(in the rows, 128 means zero)
Each named move below is a turn or a mirror, shown by a few rows before and after it. Which moves, in which order, take the first row of each later pair to the second? The first pair is answered.
Z342:
[ 86 143 165 166 154 109 137 114] => [ 83 133 161 172 154 117 133 108]
[117 185 143 112 125 131 128 136] => [106 122 116 149 112 164 103 100]
[136 131 122 136 116 128 145 144] => [134 122 118 142 114 133 141 138]
[141 162 116  71 123 118 118 141] => [129  98  89 104 114 153  95 107]
Z138:
[ 99 170 113 139 135 128 103 131] => [ 81 142 152 127 150 122 114 118]
[110 165 119 148 120 127 135 149] => [ 91 136 154 144 134 122 144 137]
[122 100 112 145 102 152 130 106] => [128  96 137  99 107 139 143 114]
[163 124  89  83 120 136 119 130] => [126  97  92 161 128 152 108 100]
Z177:
[136 118  83 128 121 164 105 105] => [177 132 103 134 128 126 159 155]
[105 106 130 124 126 135 124 122] => [117 152 115 138 124 125 130 143]
[141 114 124 121 127 126 129 141] => [132 122 114 123 125 136 114 130]
Z99:
[123 152 132 154 138 123 133 137] => [124 153 130 153 138 123 131 136]
[158  82 134 120 107 139 143 128] => [144  82 123 133 104 152 124 110]
[146 103 110 114 125 131 131 135] => [141  96 113 121 126 133 131 132]
[134  99 147 152 131 129 132 109] => [129 126 119 145 122 144 103 100]
Now pairs of rows:
Each pair is two moves apart.
[ 83  92 156 140 164 148 114  86] => [ 93 143 128  86 150 155  86  91] => Z99 then Z138
[150 159  78 179 126 144 132 153] => [118  99 157 188 156 126 164 135] => Z99 then Z138
[ 91 159 190 128 157  98 151 133] => [112 197 138  73 132 118 115 135] => Z177 then Z138
[ 98 159 132 166 143 118 141 135] => [139 149 130  90 132 109 154 157] => Z177 then Z138
[130 100 130 147 126 131 135 126] => [135 159 126 121 124 121 129 140] => Z99 then Z342
[142 109 144 132 129 132 140 118] => [145 145 125 147 126 133 135 129] => Z99 then Z177
[112 134 128 146 127 135 119 124] => [114 145 137 118 130 127 118 128] => Z138 then Z177
[145 150  68 107  95 155 125 141] => [123  87  97  87 102 167 117 109] => Z99 then Z177
[102 129 130 150 143 148 106 129] => [127 153 110 120 132 147 107 151] => Z138 then Z138
[138 101 128 107 131 129 126 126] => [136 127 137  98 136 119 132 135] => Z99 then Z342
[121 184 138  98 109 103 114 140] => [ 82 126 156 107 117 123  93  95] => Z99 then Z177
[189 140 102  96 112 142 146 148] => [152 154  78 157 109 167 112 118] => Z138 then Z99
[ 98 106 151 138 142 131 125  85] => [125 179 135 152 140 107 146 130] => Z177 then Z99
[137 142  99 139 126 130 128 146] => [109 138 121 159 138 130 126 130] => Z138 then Z177
[124 117 163 138 147 108 144 137] => [128 151 148 146 143 107 141 145] => Z177 then Z177
[141 107 111 112 139 138 124 133] => [141 115 102 120 137 141 119 132] => Z138 then Z99
[ 91 129 124 146 136 126  93 111] => [132 145 139  98 137  95 130 155] => Z99 then Z99
[154 152  91 112 118 145 114 141] => [132 111 154  76 138 132 133 128] => Z138 then Z138
[153 174 108  69 119 120 110 163] => [136 195  85 134 118 132  94 154] => Z138 then Z99
[135  68 158 150 152 114 149 130] => [138  90  98  91 124 149  89 108] => Z138 then Z177
[ 97 102 134 124 133 142 112  99] => [147 154 129 102 128 110 146 154] => Z99 then Z177
[169 102 149 134 138 104 166 168] => [132  77 105 176 126 152 110 116] => Z342 then Z99
[101 161 152  79 142  99 116 116] => [116 189  96 134 125 113 102 124] => Z177 then Z138
[144 162 121  92 132 110 125 127] => [152 126  99  95 119 127 114 119] => Z342 then Z99
[129 152 158 144 154 117 146 114] => [124 140 159 149 154 122 145 109] => Z99 then Z177
[131  80 136 106 142 127 149 102] => [139 113 102  80 127 139 123 103] => Z99 then Z138
[135 127  73 181 117 154 122 121] => [166 123 121 156 131 111 180 165] => Z177 then Z342
[189 112 125 171 112  81 192 172] => [158 160 148 187 127  71 188 168] => Z99 then Z342
[126 148  99 116 110 153  84 111] => [156 151 150  90 126 108 143 156] => Z342 then Z99
[136  68 136  99 102 143 108  99] => [144  99  98 106  90 154  89 101] => Z99 then Z138
[140 132 112 202 133 151 139 130] => [119  71 161 149 146 150 143 105] => Z342 then Z177
[137 133 131  79 111 185 100 108] => [117 113 150  97 120 187 102  94] => Z138 then Z138
[113  87 209 110 153 103 169 116] => [142 153 143  24 122 126 119 121] => Z99 then Z138
[ 78 155 150 154 145 134 101  99] => [ 92 146 113 141 128 155  80  92] => Z99 then Z342
[163 165 123  83 115 123 128 186] => [134  97 151  50 120 140 110 145] => Z177 then Z342
[117 180  93 155 128 113 117 108] => [138 146 139 152 143  80 172 136] => Z99 then Z99
[132 165 128 120 147 130 134 130] => [112 122 142 122 152 143 124 103] => Z99 then Z177
[151 120  94 123 114 137 119 134] => [140  92 113 149 122 137 130 125] => Z177 then Z138
[ 78 129 134 118 122 154  89  82] => [ 94  79 172 105 132 134 128  97] => Z177 then Z177
[107 138 136 157 126 146  82 102] => [103 143 148 156 131 140  88 104] => Z99 then Z138
[167 161 104  90 118 124 134 166] => [134 107 133 196 137 126 156 144] => Z138 then Z177
[108 157 104 184 124 142 112 122] => [105 113 119 192 126 144 119 111] => Z177 then Z99
[136 133 147 111 143 110 105 122] => [149 148 122 121 134 113 102 131] => Z99 then Z138
[169  90 118 110 114 120 152 129] => [117  88 125 128 121 144 113  83] => Z177 then Z138
[106 160 142 139 131 125 129 140] => [134 155 125 109 119 124 133 155] => Z177 then Z138
[135 115 113 121 130 127 123 132] => [131 108 120 120 133 127 124 129] => Z138 then Z138
[161 104 160 114 123 100 172 145] => [165 117 114 179 111 116 160 144] => Z138 then Z99
[118 158  98 147 125 107 127 143] => [ 84 142 118 143 133 114 112 117] => Z138 then Z99
[113 175 161 173 177  75 155 133] => [115 174 178 103 178  72 150 130] => Z99 then Z138
[174 150  84 100 110 126 123 144] => [183 105  99 109 113 122 144 149] => Z342 then Z99
[123 158 107  72 137 145  59 123] => [ 93 124 115 121 143 156  49  97] => Z342 then Z138
[148 164  75  99  82 108 138 162] => [ 93 184 144 154 120  81 162 155] => Z138 then Z342
[150  76 124 116 111 123 121 142] => [165 103 120 123 110 112 134 162] => Z177 then Z177
[142  95  84 190  97 155  99 112] => [123  56 175  88 125 127 122 100] => Z342 then Z177
[134 166 118 120 124 114 129 141] => [113 165 118 143 128 123 118 125] => Z138 then Z99
[117 108 150 117 147 130 128 103] => [145 119 100 109 126 144 113 113] => Z138 then Z342
[123 112 119 156 133 143 118 106] => [123  99 143 111 139 136 123 106] => Z138 then Z99
[113  79 141 121 137 131 119 102] => [147 169 124 134 133 101 144 154] => Z177 then Z99
[134 143 127 139 128 112 129 130] => [125 142 122 139 127 119 115 119] => Z177 then Z177
[128  82 128 141 130 107 132 100] => [106 109 153 131 141  96 131  98] => Z177 then Z138
[148 164 101 113 116 123 104 126] => [140  97 154 151 138 103 147 127] => Z99 then Z99
[155 146 155 132 129 128 154 153] => [127 147 168  96 133 138 128 126] => Z177 then Z342
[178 144 105 136  85 122 127 153] => [181 113 114 146  88 123 135 151] => Z342 then Z99
[141 111 151  94 146 135 133 122] => [123 115 134 108 139 152 108 101] => Z99 then Z99
[182 122  80 137 124 126 145 138] => [159  75  94 119 126 141 130 105] => Z342 then Z177
[161 123 113 148 117 130 145 128] => [156 133 103 149 115 136 134 121] => Z177 then Z177
[111 169 102 133 126 138 101 125] => [ 97 160 133 108 137 131 103 115] => Z138 then Z99
[114  72 114 165 136 141 130 124] => [102 116 156 165 157 112 153 139] => Z342 then Z99
[166 141  91 126 117 128 129 156] => [129  87 103 133 122 151 104 111] => Z99 then Z177
[142 112  81 139 107 142 117 127] => [149 118 136 135 129 103 165 157] => Z342 then Z99
[104 116 182 152 150 112 153 124] => [137  76  99 151 111 155 115 112] => Z138 then Z342
[101 121  80 203 102 165  90  92] => [103  49 119 183 111 159 113  84] => Z177 then Z177
[137  91 162 156 144 109 147 154] => [124  82 120 112 125 152  85 113] => Z138 then Z177
[165  87 109 163 122 119 158 154] => [164 127  88 174 117 124 147 158] => Z177 then Z177
[ 98 107 144 158 148 113 109 102] => [118 144 162 129 154  86 135 134] => Z177 then Z138
[116 134 142  51 139 120 127 123] => [103 103  98  96 124 156  93  91] => Z177 then Z342
[127 108 128 164 140 123 136 129] => [128 118 125 167 139 121 138 133] => Z177 then Z177
[207 129 136 139  97 107 172 139] => [183 138 167 162 114  95 181 135] => Z99 then Z342
[139 134 115  94 117 144 117 150] => [113 100 153 104 133 142 123 130] => Z138 then Z138
[ 83 121 132 116 111 135 109  87] => [ 97 180 118 116 108 124 112 112] => Z342 then Z138
[112 127 127 114 114 139 110 124] => [124 122 145 137 123 120 144 145] => Z177 then Z99
[117 133 118 153 136 136 139 126] => [113 125 120 151 138 139 135 121] => Z177 then Z177
[101 101 129  71 128 135 111 106] => [133 138 152 111 140  91 172 162] => Z177 then Z99
[ 56 160 140 182 158 146  97  76] => [ 53 181 156 145 163 136  96  80] => Z99 then Z138
[112 134 141 165 149 114 173 145] => [ 92 159  96 122 130 153 108 109] => Z177 then Z99
[113 139 163 151 133  99 146 128] => [103 146 116 153 116 132 102 101] => Z342 then Z99
[122 156  74 120  97 146  90 103] => [ 94 170 168  89 135 101 129 111] => Z138 then Z342
[142 103 106  83 109 163  91 106] => [156 139 136  53 119 132 119 137] => Z342 then Z177
[122 112 130  83 122 146 105 112] => [165 138 122 113 117 120 147 162] => Z138 then Z177
[114 156 117 113 122 140  94 113] => [112 113 135 101 127 141 101 103] => Z177 then Z177
[128 140 162 136 126 150 135 119] => [134 123 139 137 115 165 122 113] => Z138 then Z342
[ 78 100 169  86 144 133 130 103] => [ 70 119 159  86 142 140 115  96] => Z342 then Z99
[163 124 106 114 131 108 152 158] => [135 130  82 168 127 131 124 134] => Z138 then Z99
[146 177 101  89 126 122 108 134] => [170 135  96  81 117 124 121 142] => Z342 then Z99
[119 148 155 143 148 102 131 155] => [103  95 158 124 146 122 111 124] => Z138 then Z177
[128 185 145 110 128 110 138 147] => [102 155 125 182 125 137 118 117] => Z138 then Z342
[118  73 127 140 130 131 118 120] => [138  74 129 111 128 122 130 133] => Z138 then Z99
[164  66  90 100 105 148 131 137] => [136 100  94  63 107 158  99 115] => Z342 then Z177
[145 164 152 130 130 142 141 132] => [144 114 158 107 128 151 136 116] => Z342 then Z138
[142 133 117 123 121 119 168 165] => [116 132  98 170 119 141 144 139] => Z138 then Z99
[163 118  99 131 142 115 133 160] => [149  94 134 119 155 107 144 151] => Z138 then Z138
[136 180 113 109 145 137 106 156] => [132  72 122 156 146 153 119 134] => Z99 then Z342
[101 131 173 114 177  92 152 126] => [ 73 148 136 126 166 125 103  90] => Z177 then Z342
[147 164  86 137 107 128 130 160] => [121 145  79 130 103 152  98 125] => Z177 then Z177
[109 168 121 104 140 133  98 108] => [121 174 133  90 142 117 117 124] => Z138 then Z99
[141 152 123 136 140 117 146 120] => [134 125 121 154 141 123 144 108] => Z99 then Z342
[125 121 152 149 140 131 156 148] => [133 137 129 161 131 134 149 151] => Z138 then Z138
[134 128 165 130 119 146 155 137] => [142 129 151 147 115 148 154 141] => Z138 then Z99
[137 175  81 149 120 135 115 130] => [120 130 129 196 142 119 148 127] => Z99 then Z138
[149 129 110 150 131 123 145 153] => [116 118 113 165 136 139 120 120] => Z138 then Z99
[121 107 125 153 118 143 114 120] => [122 153 138 154 126 122 128 140] => Z342 then Z138
[134 114 136 107 120 136 108 126] => [123 108 134 128 121 142 105 119] => Z138 then Z138
[ 87 129 188 112 133 125 141  95] => [ 96 194 158 121 125 123 129 112] => Z177 then Z138
[109  91 175 134 141 115 141 111] => [150  87  92 121 105 146 110 118] => Z138 then Z342
[145 164 128 151 122 146 117 120] => [123 149 150 134 129 147 108 100] => Z138 then Z99
[150 129  76 131 101 149 107 140] => [159  84 125 143 118 123 155 159] => Z99 then Z99
[111 115 133 119 128 136 112 109] => [131 140 142 141 133 111 144 142] => Z177 then Z99
[ 87 158 139 108 126 141  96 119] => [108 141 162  78 131 123 123 138] => Z99 then Z177
[141 122 104  83 135 129  81  83] => [162 150 104  69 134 113  98 108] => Z99 then Z177
[144 166 124 141 132 124 141 149] => [139 140 149 149 142 117 154 148] => Z99 then Z138
[131  84 128 104 131 150 129 110] => [122  96 161 113 147 132 149 117] => Z342 then Z99
